Each named move below is a turn or a mirror, shown by a few rows before and after it. Which moves, in which order, take the first row of each later pair to the second? The first pair is answered.
W (before -> after):
-21.9 -20.7 -16.4 22.9 -2.0 -11.5 -6.4 -1.5  ->  -24.4 -20.1 3.9 15.7 -11.4 -18.1 -1.1 -11.9
-32.0 0.0 -15.6 52.5 -76.3 -7.1 -50.8 39.8  ->  -35.7 1.6 12.8 43.0 -88.1 -18.0 -46.3 23.4
13.5 44.1 -16.8 48.3 31.5 -38.8 10.0 -21.3  ->  9.9 44.7 4.4 40.4 20.8 -45.8 14.7 -32.5
U (before -> after):
-46.2 5.5 -27.4 -2.3 -2.4 12.0 -7.4 8.1  ->  -45.3 18.6 -27.4 3.2 -2.9 -2.2 0.3 -3.0
9.4 -26.2 -28.7 -34.0 9.1 8.6 14.0 3.4  ->  10.8 -1.3 -28.7 -21.7 8.6 -20.7 29.3 -17.0
25.6 -19.7 -0.1 -22.5 15.4 43.8 0.6 27.4  ->  28.0 36.5 0.8 5.0 15.4 -22.2 33.8 -20.1
Y (before -> after):
6.3 -14.9 38.7 11.4 -12.8 -0.4 -16.1 -6.4  ->  15.5 -12.8 41.8 0.0 -7.7 6.4 -7.9 -6.6
0.7 -2.0 42.8 10.5 -21.8 -22.0 -3.1 -28.2  ->  27.6 3.9 44.8 -17.1 -16.3 1.2 13.5 -21.0
11.5 15.7 8.2 5.9 6.2 -14.1 16.1 -16.6  ->  23.5 15.6 -3.7 -11.3 -2.6 6.2 15.8 1.2

(two moves a pair)
-13.9 -2.1 -37.1 -4.4 -51.3 -14.4 9.0 12.1  ->  -30.7 -4.7 -14.2 17.4 -31.3 -41.0 11.9 -16.0 -> U then Y
22.7 35.6 -16.3 6.5 -5.3 -23.5 18.2 0.2  ->  21.2 -8.9 -10.6 -18.8 -7.7 28.6 -7.0 33.4 -> W then U
11.7 35.0 14.5 -1.9 6.4 -17.4 24.4 -27.8  ->  -17.8 -22.6 3.6 -1.5 -13.7 29.2 -31.3 21.9 -> U then Y
33.1 69.7 -11.2 -3.9 -48.7 -37.4 19.6 -10.8  ->  27.0 -0.3 15.7 -50.3 -63.4 37.0 -17.7 34.2 -> U then W
-2.8 23.4 -36.8 18.8 1.6 -21.9 3.8 3.4  ->  13.0 31.1 2.6 -17.0 -10.3 -21.3 24.8 -15.1 -> W then Y
-29.6 -7.4 33.9 -13.4 -48.4 -30.0 4.8 -27.2  ->  -21.8 -36.2 -42.6 3.0 -14.2 26.0 -26.4 33.2 -> U then W
0.7 -14.7 25.6 -7.6 7.0 -5.9 10.5 -10.4  ->  6.6 -2.5 -12.6 13.1 25.4 -9.9 11.5 -2.0 -> W then U
-77.1 -28.8 -20.8 2.3 -6.6 -55.0 43.9 -65.2  ->  -2.2 -18.4 -51.7 -83.3 -24.3 29.9 69.5 -10.6 -> Y then Y
5.6 -43.9 42.2 -44.9 -21.7 23.2 26.8 -1.6  ->  20.9 -9.6 -64.3 16.2 29.0 14.2 27.8 22.0 -> U then W
-19.0 -35.4 -10.9 40.5 64.5 22.6 -24.7 -5.7  ->  -26.7 -37.3 59.6 11.8 31.3 4.2 -12.9 -39.3 -> W then U
-37.3 3.5 9.0 8.0 0.1 -38.7 -9.1 -3.8  ->  -8.8 -19.3 24.4 -35.0 20.7 12.8 2.7 12.6 -> Y then U
13.0 -9.3 -51.4 -11.2 29.9 18.7 7.5 21.1  ->  -14.8 1.8 -56.2 25.5 20.4 -19.7 -3.0 5.4 -> Y then U
11.2 -1.9 33.4 16.8 37.4 24.5 -30.9 10.1  ->  13.3 0.7 52.7 3.1 21.7 22.3 -26.1 3.5 -> Y then W
5.1 -3.8 -25.9 -37.9 -22.8 37.4 -19.4 26.1  ->  8.7 50.3 -30.7 -12.0 -23.0 -22.7 11.1 -15.0 -> U then Y
-16.6 8.4 -17.4 -16.0 40.3 -57.4 32.2 -28.2  ->  16.3 12.8 -21.3 -59.4 24.9 -22.5 45.9 -8.9 -> Y then W
-16.1 -24.0 30.3 -16.7 -5.5 5.5 1.5 9.7  ->  7.4 4.6 23.2 -27.1 -5.5 -2.3 26.2 0.5 -> U then Y
-39.6 -49.2 5.3 -37.1 -24.2 20.0 -21.0 12.2  ->  -50.3 -52.0 -23.1 -0.4 10.3 9.7 -28.3 14.0 -> Y then W
-18.8 -7.4 20.4 31.3 -3.2 -13.4 -38.3 3.1  ->  3.1 -19.2 44.4 2.8 26.4 8.8 -20.6 -2.0 -> Y then U
-4.0 -30.4 26.9 -15.6 -19.5 17.4 -1.3 -2.7  ->  17.4 5.0 19.3 -23.7 -22.4 2.6 26.2 -14.3 -> U then Y
32.6 14.8 -13.9 -26.4 39.7 23.5 0.4 16.5  ->  -5.0 9.6 45.1 -35.5 -29.8 -10.5 -16.2 -7.5 -> Y then W
12.7 21.4 0.9 12.1 -36.9 -8.8 -16.3 -5.1  ->  25.2 26.2 16.6 3.3 -19.4 -10.6 2.3 -21.3 -> Y then Y
-15.9 -21.1 37.1 -32.5 3.1 -16.4 23.5 -33.1  ->  6.4 6.4 15.8 -44.5 -10.3 -16.8 38.9 -27.5 -> Y then U
-44.1 -15.5 45.0 -6.1 -88.0 -7.0 -24.7 -10.8  ->  -35.9 -34.2 77.1 -25.3 -55.8 7.8 -12.3 -22.6 -> Y then U
6.6 2.4 3.7 -14.8 -27.9 -2.4 16.5 -3.0  ->  10.5 10.4 -25.9 1.2 -12.6 -0.6 15.1 5.0 -> W then U
-24.7 -17.8 12.0 5.7 -12.2 -4.6 -18.1 0.3  ->  -4.1 1.1 26.3 -7.4 7.7 -14.5 12.6 -20.8 -> U then Y
2.4 -46.2 8.5 -18.9 5.2 6.5 14.8 -12.3  ->  5.5 -15.5 -11.7 4.0 14.9 -24.9 28.7 -28.4 -> W then U
2.1 -0.3 34.1 18.1 6.7 -39.6 23.8 -27.2  ->  2.7 -50.9 18.0 1.3 12.2 24.8 -10.3 24.9 -> U then W
-8.7 15.2 -9.9 -8.8 7.9 -10.5 18.9 -12.1  ->  -3.0 14.5 -11.1 -19.8 -1.9 -1.2 19.8 -4.9 -> Y then W
2.4 11.6 0.6 -42.7 58.1 -27.9 83.9 -45.5  ->  -29.4 -64.9 -42.9 -51.7 4.6 56.6 -3.7 51.0 -> U then Y
-30.2 -18.6 60.8 21.9 20.7 -29.8 4.9 -53.5  ->  40.0 -11.7 -20.6 -16.0 62.6 53.4 21.8 9.8 -> Y then W
17.0 7.5 -16.1 -11.2 31.7 50.4 7.2 15.1  ->  2.6 4.6 10.2 -30.8 -28.6 48.3 -6.9 17.4 -> W then Y
2.8 -8.4 -1.8 27.8 -11.7 -11.9 -3.4 1.6  ->  10.9 -25.3 10.9 9.3 1.7 9.7 -2.9 6.3 -> Y then U
21.1 6.5 -0.9 26.9 25.5 20.4 -22.1 14.9  ->  14.9 0.8 48.0 6.0 1.5 10.6 -15.4 -6.6 -> W then U
-5.6 13.4 36.0 30.7 -15.3 -47.8 30.2 -25.8  ->  -6.6 -53.7 21.5 3.2 -10.7 37.7 -12.5 37.8 -> U then W
7.9 -7.7 -11.7 13.5 2.8 7.5 -22.9 26.5  ->  8.4 -2.8 36.3 -10.6 -15.9 -6.7 -8.9 -0.5 -> W then Y
12.8 -2.9 20.3 65.1 -31.1 -7.3 -1.7 32.3  ->  12.2 -11.1 28.4 59.8 -34.1 -0.7 -5.8 34.2 -> W then U
-31.9 -16.1 -24.6 -18.2 -29.4 1.4 -6.2 -0.1  ->  -41.5 -27.5 -6.9 -12.8 -11.9 -3.5 -6.6 -13.0 -> Y then U
3.3 0.6 -13.9 2.4 -15.2 -11.2 8.2 33.4  ->  -9.3 -16.2 -5.3 10.1 -9.7 -9.6 -4.2 34.2 -> Y then U
61.8 -27.7 -1.4 -20.5 43.3 39.7 15.6 -31.4  ->  65.4 -10.8 -47.5 -19.5 -2.4 49.8 0.6 2.0 -> U then Y
8.5 22.3 35.1 23.2 25.8 -0.4 5.9 -11.5  ->  5.8 -6.3 25.7 9.4 15.5 37.5 -17.1 20.3 -> U then Y
-21.0 -10.7 4.1 14.9 -29.5 2.4 -11.5 -0.8  ->  -19.0 2.4 -8.1 27.4 -23.9 -9.1 -5.7 -4.8 -> W then U
-14.8 -2.6 -37.4 -18.5 14.2 2.9 19.9 12.4  ->  -34.5 -2.6 3.6 -20.6 -9.9 -22.0 19.2 -14.4 -> Y then W
-45.4 -47.3 -0.7 -5.6 -3.3 3.2 -15.7 -14.7  ->  -42.3 -14.9 -9.8 14.8 2.1 -32.7 2.2 -36.7 -> W then U
-17.8 -4.9 31.2 21.7 -33.8 -12.0 -41.6 13.3  ->  -13.8 0.4 37.2 40.5 18.2 -29.7 -23.8 -10.5 -> W then Y
26.1 11.3 -9.5 54.6 44.1 -29.2 32.0 -21.8  ->  66.6 18.5 -5.3 -2.6 21.9 12.1 51.8 -2.3 -> W then Y
-30.3 -30.7 -33.0 19.6 41.3 -1.0 -6.9 -9.7  ->  -37.4 -20.4 16.9 5.3 18.2 -28.5 9.1 -44.7 -> U then W
-19.9 -17.2 -40.9 -69.8 -56.7 -24.9 49.2 -12.1  ->  -52.7 -27.0 -76.9 -12.0 -38.4 -44.4 19.5 -5.0 -> W then Y
3.2 -7.1 38.7 24.3 0.2 10.1 13.8 -33.4  ->  8.0 -24.2 3.6 30.4 15.5 40.4 -2.1 -1.8 -> U then W
-14.6 -15.1 48.8 -47.6 2.1 -20.6 31.9 -40.0  ->  15.5 -19.5 -38.6 -55.4 4.7 41.2 13.5 32.2 -> Y then W
66.0 1.4 9.7 -29.6 24.4 49.7 28.7 23.5  ->  69.5 39.2 -2.0 -6.4 31.0 7.8 49.4 -3.3 -> U then W
-1.7 8.0 22.3 26.3 -22.5 -19.1 -4.3 -14.7  ->  18.5 -13.9 31.5 -8.7 -10.0 24.9 -2.3 3.8 -> Y then U
8.0 -21.8 0.9 -15.9 87.5 6.4 43.9 -27.9  ->  26.1 34.6 -43.7 -9.7 50.1 -19.6 61.8 -25.7 -> Y then U
29.8 28.9 -22.6 -7.4 -34.2 8.4 4.5 17.5  ->  -4.5 26.8 2.7 31.0 -16.8 -37.9 1.6 -19.1 -> Y then Y
59.3 -9.1 24.3 -28.7 42.2 61.1 23.8 19.1  ->  9.8 -18.7 73.2 -31.3 -58.7 31.4 -13.3 10.8 -> Y then W
-1.4 19.4 70.2 32.7 -33.5 -13.2 -17.6 10.7  ->  5.1 -0.6 10.9 46.0 -6.1 26.9 -40.4 56.9 -> U then W
12.9 37.9 -25.8 21.3 10.4 -22.2 -2.9 17.0  ->  24.8 45.5 12.6 -14.0 -9.7 -18.6 14.6 2.9 -> W then Y
22.5 -15.3 50.4 7.9 35.6 37.4 -22.1 31.0  ->  15.9 42.8 37.2 46.6 24.5 -34.0 1.6 -7.3 -> Y then U
3.1 13.6 -29.5 -4.8 40.9 -15.0 33.2 -19.3  ->  -19.0 -28.1 -42.0 -4.3 23.1 22.1 -11.2 20.7 -> U then Y
20.3 -1.9 -69.4 24.8 31.6 21.7 -1.5 34.5  ->  0.3 0.9 -34.9 51.5 64.1 -20.6 11.5 -11.9 -> Y then Y
-8.8 -30.0 -3.7 -9.0 30.3 17.4 1.7 -0.1  ->  -10.1 3.9 -9.4 11.2 25.5 -22.7 17.7 -22.6 -> Y then U
26.1 47.4 -1.5 -18.1 -34.4 -12.6 26.7 -7.7  ->  15.3 17.0 -15.8 -20.3 -52.8 19.6 -5.4 28.5 -> Y then U
20.4 15.3 -7.3 52.3 6.1 15.8 -34.3 19.3  ->  33.1 24.7 54.8 9.7 -12.8 6.9 -5.4 -12.5 -> W then Y
7.8 33.7 -41.8 19.4 28.8 -32.8 40.5 -27.9  ->  0.6 -47.3 -13.2 -32.7 13.1 56.6 -3.7 26.8 -> W then U
-40.1 46.7 -4.3 42.6 -1.8 -55.6 -23.1 -13.6  ->  -48.9 -19.2 49.0 -11.0 -28.0 7.0 -53.6 15.1 -> U then W
-47.4 -35.1 11.3 -3.3 -37.8 5.0 -48.5 23.5  ->  -40.0 -33.3 -22.9 35.0 37.3 0.4 -39.6 19.4 -> Y then W
19.2 10.9 28.8 -22.8 -31.1 11.1 -8.2 37.5  ->  23.6 48.7 2.6 6.8 -18.7 -26.1 10.0 18.9 -> W then U
-1.0 -41.1 60.3 11.4 -27.1 -9.0 -20.4 -23.1  ->  34.7 -40.9 -24.5 21.4 26.5 39.7 -19.8 25.6 -> Y then W
17.6 10.1 -29.2 -42.7 4.8 28.8 30.0 2.6  ->  17.3 25.1 -18.4 -38.8 1.9 7.0 40.4 -16.9 -> U then W
-11.8 6.5 -37.5 11.5 36.0 7.9 23.0 6.3  ->  4.4 11.6 6.4 -38.4 -6.7 17.2 38.5 -2.0 -> W then Y
-8.3 -29.5 -15.6 26.0 33.4 12.5 -21.6 12.0  ->  11.1 -23.1 -0.9 9.1 52.3 15.7 1.2 -0.5 -> Y then Y
-34.5 -51.5 13.1 -22.9 -6.8 21.6 -48.4 -6.3  ->  -33.0 -52.7 -10.6 0.8 33.4 19.8 -45.4 -6.4 -> Y then W
-31.1 -8.0 -79.8 -27.2 27.0 -17.4 32.6 -1.4  ->  -47.9 -21.4 -76.3 -13.3 26.4 -20.0 17.6 -1.4 -> U then Y
27.0 21.9 -8.6 -72.9 -22.7 9.9 54.4 -19.5  ->  -17.8 3.4 -88.0 -6.7 -39.6 9.1 -9.5 28.3 -> W then Y
7.2 22.9 -46.9 -15.3 -17.8 -12.6 22.1 5.7  ->  -11.2 -11.8 -46.8 -14.6 -23.5 9.1 -9.3 27.8 -> Y then U
21.1 14.1 12.3 9.8 -19.3 -17.2 4.6 -1.7  ->  27.6 13.7 -10.7 13.2 -10.4 -4.0 0.2 14.1 -> Y then W
-48.5 -34.4 33.4 34.1 28.3 5.1 -16.7 -41.2  ->  -9.8 -26.3 21.2 12.5 70.2 29.6 10.5 -39.0 -> W then Y
-18.2 -16.4 1.4 -45.9 -40.1 58.0 -34.3 55.8  ->  -5.5 75.3 -67.9 27.1 -5.4 -32.3 9.2 14.1 -> U then W
4.9 -12.5 8.0 -12.0 24.8 -21.6 34.8 -16.1  ->  19.0 -11.8 -1.4 -36.7 1.7 3.2 31.3 5.9 -> Y then W
-11.1 12.6 -8.8 27.8 -17.5 -10.9 -22.2 18.5  ->  -13.9 8.1 17.5 16.0 -29.7 -13.1 -20.1 9.0 -> U then W
31.5 -12.5 -5.4 18.9 27.9 43.9 -27.8 30.5  ->  25.7 -11.5 51.3 -15.8 -24.0 33.2 -21.4 11.9 -> W then Y
-5.1 -12.7 -44.4 42.8 34.0 20.8 -39.7 42.3  ->  19.3 35.2 -22.9 44.4 63.1 -25.1 12.9 -10.7 -> U then Y
9.4 24.9 -4.2 -17.4 -54.0 8.9 -9.3 15.2  ->  -13.6 18.1 -28.4 25.0 -35.1 -6.7 -28.1 17.8 -> Y then W
-0.9 -30.2 1.7 -63.4 -5.4 13.0 14.8 -11.7  ->  8.0 -1.8 -61.9 -24.1 25.3 -2.3 21.5 -4.1 -> U then W
-8.3 -9.0 -12.8 7.0 -16.6 -12.0 -22.9 2.4  ->  -6.4 -26.4 7.3 -3.1 2.2 0.9 -21.7 -1.1 -> Y then U
-30.1 -36.1 -56.3 -38.2 18.1 24.9 13.0 14.0  ->  -39.3 -34.6 -1.9 -65.6 -26.1 9.3 18.9 -8.4 -> W then Y
5.4 5.6 -17.9 -66.0 -40.5 8.3 41.4 4.1  ->  -39.1 -7.5 -59.2 -5.5 -48.6 -10.4 -4.1 22.4 -> W then Y
-19.6 38.3 -45.5 -20.6 -1.1 -23.9 30.7 0.0  ->  -17.4 39.4 -33.1 -33.4 -15.7 -22.5 31.4 -0.2 -> W then Y
-21.2 -19.2 -7.0 11.0 -18.6 -13.1 12.7 -22.4  ->  -11.6 -15.1 -12.6 14.5 8.6 -10.6 23.7 -26.3 -> W then Y
-35.6 -35.0 -11.0 -31.6 -15.3 6.0 15.2 2.7  ->  -42.1 -37.0 -27.2 -12.9 -1.4 3.1 8.1 6.6 -> Y then W
-12.8 -1.9 -29.5 -11.5 36.2 8.6 32.3 -27.7  ->  -0.6 -2.1 -30.0 -38.0 5.4 29.3 30.8 -10.9 -> W then Y
8.2 3.9 29.1 -9.9 6.2 -26.2 17.2 -20.9  ->  9.8 -28.2 0.7 -14.8 19.1 21.7 -7.2 22.5 -> U then W
33.3 15.8 30.1 -30.2 7.5 7.2 -14.0 -6.0  ->  13.8 6.9 -19.0 3.7 4.2 12.4 -45.4 24.0 -> W then Y
9.4 16.1 -13.1 37.9 29.9 -9.5 -6.5 -1.4  ->  37.6 24.7 21.0 -11.0 10.3 5.3 17.1 -9.1 -> W then Y
-22.8 -4.4 -25.9 -9.8 -8.2 -37.5 -1.3 -17.0  ->  -31.5 -28.2 -10.3 -11.4 5.0 -25.8 -9.1 -16.5 -> U then Y
32.0 -35.1 -11.9 32.2 16.0 25.0 -30.9 30.0  ->  27.5 -29.6 18.7 42.4 47.0 -2.5 -10.9 -7.5 -> Y then Y
30.7 60.3 -57.5 -10.4 -43.9 8.8 18.3 30.0  ->  22.6 22.2 -4.3 -50.9 -71.3 37.2 5.4 33.7 -> W then U
1.0 41.7 -10.9 29.0 -12.5 -12.7 -10.5 17.2  ->  2.6 -1.8 4.8 6.1 0.8 31.9 -26.1 39.7 -> Y then U
7.1 8.7 0.6 25.0 29.8 -15.9 19.1 -14.5  ->  29.9 3.0 -9.0 -3.8 23.7 19.4 20.0 10.0 -> Y then U
45.3 8.4 44.6 -9.7 12.8 25.9 3.8 0.7  ->  47.0 13.9 11.2 -7.6 -20.0 36.6 -10.4 28.5 -> U then Y
-21.6 -6.7 34.9 -9.6 -23.1 8.4 -12.3 2.2  ->  -11.0 -8.4 -16.3 11.5 11.1 26.3 -17.0 28.4 -> Y then W
5.0 9.6 -6.2 13.5 16.6 40.0 -7.7 30.3  ->  -14.7 23.7 -4.9 45.1 15.5 0.2 -8.8 7.7 -> Y then U
-15.1 3.6 -45.5 -28.0 16.4 -18.1 17.4 -0.7  ->  -30.6 -13.7 -46.5 -17.5 12.3 -15.4 -1.1 6.2 -> U then Y
-7.1 -17.1 -18.7 4.6 -8.4 11.0 -20.1 17.2  ->  6.1 16.1 -7.8 9.4 8.0 -23.5 14.8 -18.5 -> U then Y
2.2 8.8 -25.4 -30.7 -32.3 11.6 15.4 3.4  ->  -26.7 -1.4 -26.5 -5.3 -40.0 -3.8 -4.6 3.3 -> Y then U
29.9 -36.1 47.5 -21.5 -36.2 28.5 -43.5 12.5  ->  45.3 20.8 -56.3 47.9 13.1 -8.4 -26.8 15.6 -> U then W
-2.2 11.9 1.4 52.1 52.1 -4.7 -12.5 11.6  ->  8.6 0.6 10.0 35.5 63.0 15.6 -9.6 16.3 -> U then Y
2.1 -4.2 -28.7 80.4 71.9 -1.4 -27.0 1.1  ->  -14.6 -60.0 77.7 10.4 19.5 34.3 -42.3 -5.2 -> W then U
-10.3 -2.7 -9.1 16.2 4.2 -42.9 19.7 -22.5  ->  -23.3 -48.3 3.5 6.3 11.2 -4.8 -8.8 1.3 -> U then Y
-50.7 -31.4 -19.4 -1.1 1.0 -33.2 9.9 -25.1  ->  -17.1 -24.2 -41.2 -14.8 40.3 -8.1 31.3 -14.7 -> Y then W
-58.4 -60.9 -19.9 -19.1 27.1 -11.2 6.7 -13.4  ->  -26.1 -54.3 -21.2 -52.3 32.7 14.7 26.3 -4.5 -> Y then Y
-31.4 25.9 9.5 29.0 16.5 -50.3 26.2 -35.1  ->  -49.8 -51.1 23.7 7.7 23.6 19.4 -22.0 10.9 -> U then Y
-19.9 6.6 0.0 -6.6 -36.7 -34.0 11.5 -26.8  ->  -3.8 -25.9 9.2 -43.1 -26.5 20.0 5.0 2.3 -> Y then U
9.7 16.5 -1.1 4.5 16.7 -13.9 22.8 -14.0  ->  20.9 9.8 -15.0 -12.1 4.6 13.6 16.9 10.9 -> Y then U
-2.3 27.4 27.9 26.7 27.9 -38.3 25.2 -17.3  ->  38.3 32.1 3.7 -12.2 27.5 8.9 38.0 14.3 -> Y then W
-27.3 9.7 53.6 27.1 -29.4 -41.1 22.1 -18.4  ->  26.7 14.8 24.4 -35.4 -48.8 25.3 35.3 28.6 -> Y then Y
